In the data rows, 128 means zero.
Every row has a hidden score. In each pair, how much higher is the second row's than the first's? 10 means about the same, 20 much higher and 0 much lower. The score is a weighted sum of the row's numbers plus the product of two more (or one squared), each taken from its middle value.
[137 141 144 129 128 122 121  90 104 112]
[ 70 142 145 152  88 125 125 121 167 137]: 13
[129 130  99 168 219 121 189 157 128 135]
[129 116 146 113 128 129 126 121 132 112]: 5
[ 79 147 133 128 157 137 116 113 120 137]
[190 121 122  89 150 112 113 106 123 129]: 7
[234 141 141 142 128 125 128 128 149 131]
[150 128  90 112 129 171 140 110 147 123]: 10
[129 114 136 126 128 116 119 122 144 138]
[133 115 129 107 118 144 112 112 133 111]: 10
[129 129 128 124 128 129 122 115 143 115]
[126 117 125 117 128 129 126 134 143 125]: 10
[129 185  80 165 155 171 255 219 117 234]
[156 124 139 143 202 123 122 147 119 139]: 12
[129 118 133 127 128 101 126 120 144 134]
[129 135 122 134  93 122 121  99 121 143]: 14
[ 86 133 126 108 128 121 112 145 107 116]
[129 136 121 114 111 121 110 134 126 117]: 10
[130 160 115 125 134 124 118 113 137 143]
[129 155 133 143 128 123 113 125 112 129]: 12
[129 146 116 108 128 132 108 148 140 111]
[192 125 255 134 128 125 129 119 135 111]: 12
[129 126 108  80 128  72 114  89 143 118]
[ 85 141 119  89 128 120 119 141 130 114]: 7
[129 104 137 137 128 111 124 162 135 125]
[129 121 109 118  73 200 148 178 127 129]: 11
[129 123 103 128 128 120 137 156 107 127]
[150 142 111 119  71 144 122 127 255 140]: 11
[129 161 146 102 128 154 110 141 120 132]
[129  83 129 104 128  61 159  98 138 104]: 14
[129 131 135 118 178 137 126 155 122 133]
[129 165 122  78 128 144 120 141 117 113]: 7
[129 115 135 163 128 118 136 100 108 125]
[129 121 122 157 128 119 127 150 100 121]: 10
[228 133 134 134 186 120 126 116 115 117]
[109 128 134 132 128 123 124 108 127  99]: 13
[129 131 132 116 128 105 124 115 147 137]
[124 122 128  94 128 145 100  85 125 139]: 10
[129 248  48 188 128 250 255 255 138 219]
[129 131 133 152 220 117 120 107 134 134]: 7
[129 137 125  96 132 136 117 105 103 111]
[129 142 119 148 128  96 120  82 126 136]: 11
[129 120 148 134 128 101 121 135 106  98]
[129 143 126 114 128 131 118 107 117 118]: 9
[ 76 140 128 146 128 128 127 147 135 125]
[129 121 126 117 128 117 112 150 123   0]: 8
[129 148 113 121 128 132 121 166 142 119]
[168 124 129 137 136 128 109 129 127 106]: 8
[129 148 123 127 128 117 126  92 123 118]
[129 115  99 118 218 144 162 148 143 140]: 9
[107 111 132 105 109 135 122 136 134 106]
[ 91 108 128 120  88 147 122 132 125 138]: 11
[183 108 128 119 128 153 127 144 116  94]
[ 98 119 141 122 128 118 127 148 137 145]: 11
[129 133 141 129 128 103 116  99 144 144]
[111 140 127 128 120 134 117 128 122 131]: 11
[129 119 130 122 128 134 126 134 112 131]
[104 127 120 141 128 130 109 157 123 158]: 12
[136 122 128 153 128 122 117 129 129 121]
[129 144 137 115 128 115 125 131 116 127]: 9
[145 108 146 151 128 101 118  91 113 100]
[129 131 155 151 102 115 122 115 157 133]: 11
[129 128 172 126 128 110 122 151 140 129]
[129 139  78 199 128 175 251 207 127 208]: 10
[167 120 147 144 128 113 109 122 149 122]
[129 111 170 135 128 111 123 142 128 145]: 11
[129 120 132 116 128 130 117 109 115 120]
[129 132  66 197 143 118 222 137 117 228]: 14
[183 139 137 108 169 145 113 146 255 120]
[129 154 135 101 128 111 122 128 115 106]: 7
[129 123 116 175 128 106 138  98 105 187]
[164 139 113  88 128 136 123 121 121 133]: 9
[ 90 129 137 130 128 123 116 117 131 132]
[115 107 116  61 141 153 107 107 110 123]: 7
[144 135 110 125 164 138 127 146 126 138]
[ 45 124 107 144 148 122 115 122 140 141]: 14
[129 101  95 165 128  67 200 117 135 121]
[129 114 129 114 160 113 131 127 137 138]: 3
[129 124 137 123 128 118 129 110 104 136]
[125 116 143 131 157 106 124 125 111 125]: 9
[110 117 135 143 128 128 130  97 255 113]
[190 129 137 158 128 123 120 128 160 125]: 9
[129 129 153 118 177 111 108 114 160 129]
[129 145 137 137 128 149 129  95 135 143]: 9
[129 142  66 130 128 126 113  98 116 131]
[129 117 134 131 110 131 129 127 117 110]: 10
[129 117 141 144 158 108 125 115 119 150]
[191  96 129 146 128 131 139 122 157 114]: 11
[163 118 129 128 128 109 122 148 104 132]
[166 139 128 123 123 113 118 138 125 137]: 10
[129 241  71 174 128 212 226 192 109 194]
[129 134 133  96 146 130 123 116 137 144]: 5
[129 128 183 118 128 101 116 125 120 145]
[128 122 122 109 128 118 115 105 130 116]: 9
[139 127 141 111 128 131 118 101 122 128]
[129 119 129 140 128 140 133 123 121 130]: 10
[129 138  93 135 128 174 176 201 138 110]
[163 105  92 131 128 181 164 179 137 126]: 7
[129 135 125 125 128 128 124 145 133 127]
[134 118 131 116 128 128 130 121 104 149]: 10
[100 112 118 144 128 110 139 138  98 126]
[ 74 127 126 121  43 124 118 118 142 139]: 15
[129 145 142 111 163 129 134 117 106 144]
[101 183  56 191 108 177 250 225 123 255]: 14
[129 131 141  89 175 118 125 103 128 114]
[129 117 162 167  63 118 125 134 111 111]: 17
[129 118 126 132 128 139 123 110 127 149]
[129 138 133 166 128 119 122 126 114 149]: 12
[170 131 109 154 128 126 136 156 115 108]
[ 64 118 129 149 128 120 118 109 120 124]: 11
[129 152 115 110 128 114 117 127 140 127]
[129 123 103 117 128 130 128 137 132 140]: 10
[129 142 102 126 178 154 138 139 135 122]
[129 136 129  98 172 104 116 107 104 113]: 7
[129 134 101 117 128 175 156 111 151 114]
[166 126 148 120 128 111 123 129  93 118]: 10
[129 119 115 114 128 141 118 123 106 111]
[130 133 122 139  80 128 139  94 106 131]: 18
[129 124 122 102 180 112 114 143 116 120]
[129 139 137 108  92 135 121 140 100 119]: 13
[118 120 118 130 128 134 117 123 109 107]
[129 149 123 169 128 125 115 113 141 133]: 12
[129 126 145  84 128  97 121 101 129 108]
[129 130 128 139 128 115 124 115 150 110]: 10
[129 125 124 114 170 136 121 156 114 116]
[129 125 131 109 128 114 125 154 121 132]: 9
[125 142 123 102  75 139 123 127 108 119]
[ 66 132 129 115 128 106 123 105 122 117]: 6
[163  97 112 141 128 124 118 100 112 121]
[138 113 126 120 163 114 132 161 141 135]: 9
[ 93 141 131 140 135 133 123 105 157 139]
[129 126 147 136 116 123 129 117 116 112]: 10
[101 128 125 105 128 114 109 116 111 124]
[129 109 124  99 161 120 122 122 130 146]: 8
[129 110  89 140 128 146 216 206 132 138]
[129 127 152 147 128 137 114 123 129 144]: 10
